Each row is where one point has got to under a steady rotation. How many ticks took it there?
The counts run from 0 to 601.
[  6 -35   7   2  32   9 -11  12 -11 -21  -1 -20  -4  16 -22  14  28  -7
  11 -33   7 -13  -9  31 -20  -7   4   4  27   6  18 -19  27  -1  21   4
 -32  -9 -23  25   0  41  12  24  52   9   0 -12  -5  39   6  -4  -6  -3
  11 -11 -26  41  -9   8   8  14] | 266
[ -5 -25   6  -7  12  37 -18  -4 -31 -28  -4 -10   0 -18  -3   7  48 -19
 -15 -14 -13  -6  16  26 -19  12  18  13  24   0 -26   3 -15  -3   2  19
  16  15 -23  15  21  62  -6  17  22  15   4  13 -20  30 -25  12  21  -2
   2 -22   5  43  18   4  -2  -3] | 457
[ -3   1 -14  -3  10  20 -16 -12 -10 -27  -1   3   3   4 -13  23  41  16
  19 -38  10 -15   6  59 -12   1  11  10  17  -1   1 -17  14  -2  19  23
 -17  11 -12  36   6  42   6   8  53  -3   2 -14 -29  16   4 -14  14 -16
 -13 -30 -12  34   1   0  19  -1] | 410
[ 25 -23  26 -10  36  -1 -34   5 -30 -10  -2 -34  27  -6 -13 -13   6  -8
  -1 -17   2  -3  12   3 -20   6  19  26  32  18  19  -7 -12   2 -14  14
 -35  12  -5  15  11  50  10  11  39   6  -3   1 -21  40 -15  25  13   1
  29  -1  -4  36  19   2  16  -6] | 258
[ 17 -11 -17 -34  12  19 -12  14   9 -27  -4   6  15   2  -2 -23  24  -2
  20 -10  15 -20  27  19 -22   7  11  -2  27  13  15 -10  -8   9  14  29
 -40  19   0  11  26   7   1  21  49   8  13 -26 -46  14 -15  36  22 -13
   9 -19   8  14  42 -10   4   2] | 351
[ 14 -13   0 -16  18  19 -35 -15 -12 -11   5 -23  30 -22   4  -9  10 -31
  23 -12  24  -6   9  16 -48 -16   6  34  30  31 -18   1 -20  -7   8  15
   8  -1  -3  14   1  63 -17  -1  17   3  -3 -13 -41   6  -3  24  10  -8
   7   6 -13  23  20   7  17  -8] | 146
[ 24 -13 -14 -18   8  26 -20   3 -12 -34 -10  -5  14  10 -12  19  18 -12
  -7 -32   2  -1  -2  47  11 -14  18   3  30   2  11 -12  15  -2  17   4
 -10 -16 -18  37  12  41 -13  14  61   2  18 -11 -23   5   6  31  -4   0
  15 -28 -19  22  -4   9  15 -14] | 397
[  4 -21  -5   3  16  33 -14   7  -4 -35  12   0  14 -17  -6  17  61 -18
   4 -14   4 -15  24  22 -15   5  25   0  28   6  14 -12  -3 -19  13   7
   5   8 -18  19  41  17 -16  37  35  18  10 -15 -30  47 -15   8  23   7
   7 -21  11  17  17 -15  13   8] | 462
[ 21 -21   2 -20   5  18 -40   6  -7 -21  -1 -19  40 -24  -3   5   6 -33
  10 -12  19 -10   7  13 -15 -16   5  12  44  15   5  -4 -18  -3   6   1
   5 -27 -14  22  15  46 -28  21  34   6  15 -13 -30  17  10  38  10  -2
  15 -15  -7   8   9   6  15 -23] | 528
[ 31  -7 -10 -22   9  23 -35   1 -19 -25 -16  -2  20   2 -10   7  11  -9
  -3 -25  -1   5   2  37   2 -13  24  15  28   7  15 -14  -2   8  10   7
 -16  -5 -17  38  15  50 -20   9  59   4  11 -12 -30  -5  -4  33  -4   0
  17 -25 -13  21   6   0  21 -18] | 399
[  9 -41  10 -23  16  19 -15   8 -30 -22  10 -10   6 -13 -18  -5  32  -1
  20 -27   8   4 -14  29 -12   7 -16 -20  24  -3 -12  12  21  25   4  23
 -20 -21   2  36   0  27   7   1  39  -8  13  10 -13  25   8  25  19 -35
  -2   9 -25  33   8  39   0  23] | 233
[ 25 -20 -14  -7  26  24  -7  10  -1 -22  -6  -4  -2  14 -25  -3  27 -13
  36 -38  12   0  -4  26 -34  -9  -7  17  22   2  18 -21  18  10  18  -6
 -37  -1 -13  25  -2  24 -12  23  49   5  12 -36 -24  17   0   0  -2 -16
   4   6 -25  31  16   3  10  24] | 285
[-15 -11 -13 -13  16  11 -10 -11  -1 -38   5 -10  21  15  -3   9  29  11
  11 -25  16 -37  16  52 -16  -4   1   1  29  16  -1  -1   1 -19  14  26
 -10   7 -14   5  17  32  22  15  40   0   5 -11 -35  32   3   9  19  -7
  -6 -51 -15  25  19   1   9 -26] | 7
[  9 -31 -19 -25  28   0   6  -8 -23 -38 -12 -50  -2  25  -9 -20  20 -21
   3 -19  -7  -9   4  11 -25   4   9  22  35   7 -19  -7  17  11   1   2
   0  11 -22  33  27  42  -4 -11  32  13  15  11 -38   8 -14  32  -9   0
  17 -12  -9  23  16  -8  -1  20] | 324
[ 12 -17  -8 -27  10  14  -1  15 -15 -38   0 -12  13  10  -9  12  17  -2
 -12 -34  -3  -5  -2  51   2  -6 -10 -15  28 -13  -6 -11  23   0  11  11
  -9 -20  -6  34  15  38   7  -5  58 -12  25   4 -17  16   2  40   8 -12
   6 -28 -24  20   8  16 -18   7] | 378
[  9 -12 -10 -18  16  18   1   8 -17 -16 -10 -22  11   3 -15 -22  18 -18
   8 -35   2 -12  12  18 -38  12 -10  35  25   0 -24   1 -13  -1  -2  15
 -35  18   1   4 -10  40   9   9  21 -18   4 -18 -30  29 -21   6  20 -12
   9   8  -9  52  40  21 -10   1] | 294
[ 24  -1   3 -25  17  10 -27   0 -22 -30   0 -18  46  -5  -1  -3  10   1
 -14 -22   2  -6  17  25   7  -6  12   7  33  11  17   2 -19  -6 -15  12
 -17   2   0  21  32  29   1   3  49 -14  13   5 -32  29 -15  47  21   1
  18 -29  -6   8  29  -3  13 -26] | 385
[ -1 -29   7 -25   0   9 -24   8 -27 -21  -5 -37  13 -21 -11  -3  15 -26
   5 -10  -2 -23   1   6 -20  10 -21  10  37 -15 -36   4 -14  18  -7  17
   4  -5 -21  26  13  64  -8   5  18   5  13  13 -20  26   6  17  27 -20
   4 -20   3  27  18  15 -13   2] | 183
[ 10  -1 -26 -34  -3  11 -16 -11  -9 -28  -6 -18  26  -1   1 -14   7 -15
   1 -33  11 -13  11  42 -19  -7  13  32  32  11 -27   6 -10  -9   8  25
 -13   5   7  22  -5  41   3  -9  36 -18   9 -19 -51  -4  -7  31  16  -8
  10 -12 -10  26  24  20  11 -31] | 19
[ 28 -25  10  -2  25  33 -25   9 -15 -22   1  -4  16 -23   1  18  17 -32
  -3 -14   6   5   1  22 -30 -18   9   0  24   8   9 -14   0  -7  10  -7
  18 -20 -17  29  20  58 -26  14  43  15  11  -1 -18  21  -6  41  -2   1
  17  -4 -18  16   3  -1  -6  13] | 125
[ -1 -36  -7 -15   9  39  -9   3 -13 -28   3  -3  -5 -20   4  -1  42 -38
  -5 -11   7  -5  11  35 -31   6  24   7  31  14 -32   7  -1  -8  22  26
  15   1 -14  15   3  48  -6  14  20  13   3  -6 -30  11 -18  29  10  -7
   3  -7  -1  44  11  25  -2  -5] | 473
[-14 -23  18  10  36  15 -12  -4 -15 -29  22 -17  16 -15   0  29  43  -1
   0 -24  12 -15   5  35 -36  -4  -3  -3  15   3  -6  -8  13 -21   4  11
  16  -1 -10  26  25  46  14   1  33   1   4  11 -16  48  -6  11  19 -10
  -9 -18 -21  19   3   1  -6  29] | 119
[ 23 -28   8  -9   5   6 -24  16 -18 -26   3 -32  19 -13 -29   6  34 -20
  15 -20   3  -4  -6  -1  -4   9   2   2  36 -24  12 -11  22  18  -1 -11
 -14 -17  -7  56  30  17 -19  10  45   4  20  -5 -28  37  13   9  20 -17
   5   3   0   0   2   8  12  35] | 576
[  1 -22  -4 -11  -1  16 -31   6   9 -22   3 -10   9  -8 -15  20  24 -16
  33 -22  23 -26  -9  32 -28  -7  -3   4  28  -4  -6 -14  15   7  31  13
  -8 -20 -19  40   0  45 -10  19  44  14  12 -21 -30  10  32  -4   4 -20
  -6 -19 -13  20 -10  14  13   9] | 540
[ -1 -34 -26 -36  13   8  11 -10  -3 -39  -5 -27 -13  22  -3 -24  23 -11
  12 -17   2 -14   3  32 -27   7  17   7  34  16 -31   0  22   7  24  26
  -7   9 -10  28   8  37   7 -10  36  11   8   1 -46 -10  -5  32  -5 -13
   5 -12 -10  29  16  14   2  11] | 342
[ -1 -22 -10   0  25  19  -3   3  -2 -24   4  -5   1  19 -27   7  44  -5
  34 -41  20 -19   4  33 -31  -2 -10  17  24  10  11 -10  15  -7  13   9
 -35   4 -12   9  -3  19   9  30  34  -1   6 -26 -17  42   4 -18  12 -13
   0  -5 -26  46  16  13  13   9] | 282
[ -1 -30  -9 -18  10  39  -4   1 -12 -31  15   1   8 -23   8   4  39 -25
   9 -24  14   0  -2  44 -41  -4  -6  -8  22  12 -35  12   6  -8  14  20
  20 -14   4  19   1  41  -5  -5  19  -7   9  -2 -31  12  -7  35  16 -22
  -8   6 -24  26  15  35  -7  17] | 489
[ 15  -1 -10 -14   4   4 -14 -13 -26 -33 -10 -37  17  -6 -12   4  23  -5
 -10 -30 -11  -2  -2  24  -7   2  15  23  26 -20 -14 -16  14   7  -9  -1
   2   9  -5  62  29  47 -11 -28  46 -11  13   6 -38   5  -3  15  13  -6
   2 -14   2   7   1   3   7  19] | 50
[ 12   2   1 -19  16  -3 -21  -2 -19 -28   4 -29  41  -1  -1  -4  11   6
 -21 -25   5 -17  21  28   0   2  20  15  33   7  11  -7 -10 -21  -7  13
 -20   7   3  22  25  31  19  -1  52 -12   7  -3 -38  35 -13  33  23   7
  15 -30   4  10  20  -2   9 -25] | 387
[ 14  -2 -28 -34   2  14 -17 -11  -9 -29  -9 -19  29   4   3 -16   6 -12
   5 -34  14  -8   6  39 -14 -11  14  29  34  15 -19   5  -6  -7   7  18
  -7   2   8  23  -3  36  -7  -9  35 -16  10 -17 -50  -8  -7  34   8  -8
   8  -8 -13  18  20  19  19 -27] | 18
[  1 -26 -25 -24  27  -1   4 -14  -2 -40   5 -32  11  24  -6 -19  35  -5
  30 -21  12 -18  10  19 -23   3  18   9  37  22   9  -3  19  -6  11  13
 -10   9 -10  22  34   1   0   1  39  15   9 -10 -55  13  -6  19   5  -6
   8 -11  -4   2  20 -12  23  17] | 338
[ 23 -18  -6 -17   1  25 -40  -1  -8 -21  -7 -11  25 -16 -15   3  16 -18
  42 -22  22  -3 -12  21 -21 -15  -6  12  33   7   1  -4  -2  22  15   8
  -4 -22 -13  36   8  47 -34  12  37  10  14 -17 -34  -5  23  14   8 -24
  -3  -5 -16  14   4  10  28  -3] | 543
[ 18 -26   5 -20   7  32 -21  22 -10 -28   7  -4  34 -29   0  11  17 -32
  -5 -16  13  -7   0  26 -24 -12 -20 -11  32  -1  -7   1 -10  -7   4  -2
  14 -31  -8  18  20  42 -19  16  34  -4  26  -1 -16  28   0  48  15 -13
   6 -12 -19  15  18  18 -19  -3] | 509
[  5  -8 -21 -16  12  19  -8   4  12 -35   4   2  13  15  -6  15  22   2
  18 -31  19 -28  10  51 -18 -12   5  -3  23   7  14 -20  15  -8  32  14
 -17  -5 -15  23  17  27   3  18  60   4  19 -24 -30  16  11  11   4  -7
  -3 -39 -13  13  10  -2   9  -4] | 10
[ 24 -10  -6 -38   7  27 -16  13 -11 -32  -2   9  32  -5  -3 -20  19  -1
   4 -20   4  -1  17  33   0  -2 -10 -11  24   4   6   7 -18  13  -7  20
 -25  -6   7   8  30  14  -7  11  47  -9  24  -7 -30  18 -16  55  27 -18
   8 -19 -10  13  43   9  -5 -10] | 366
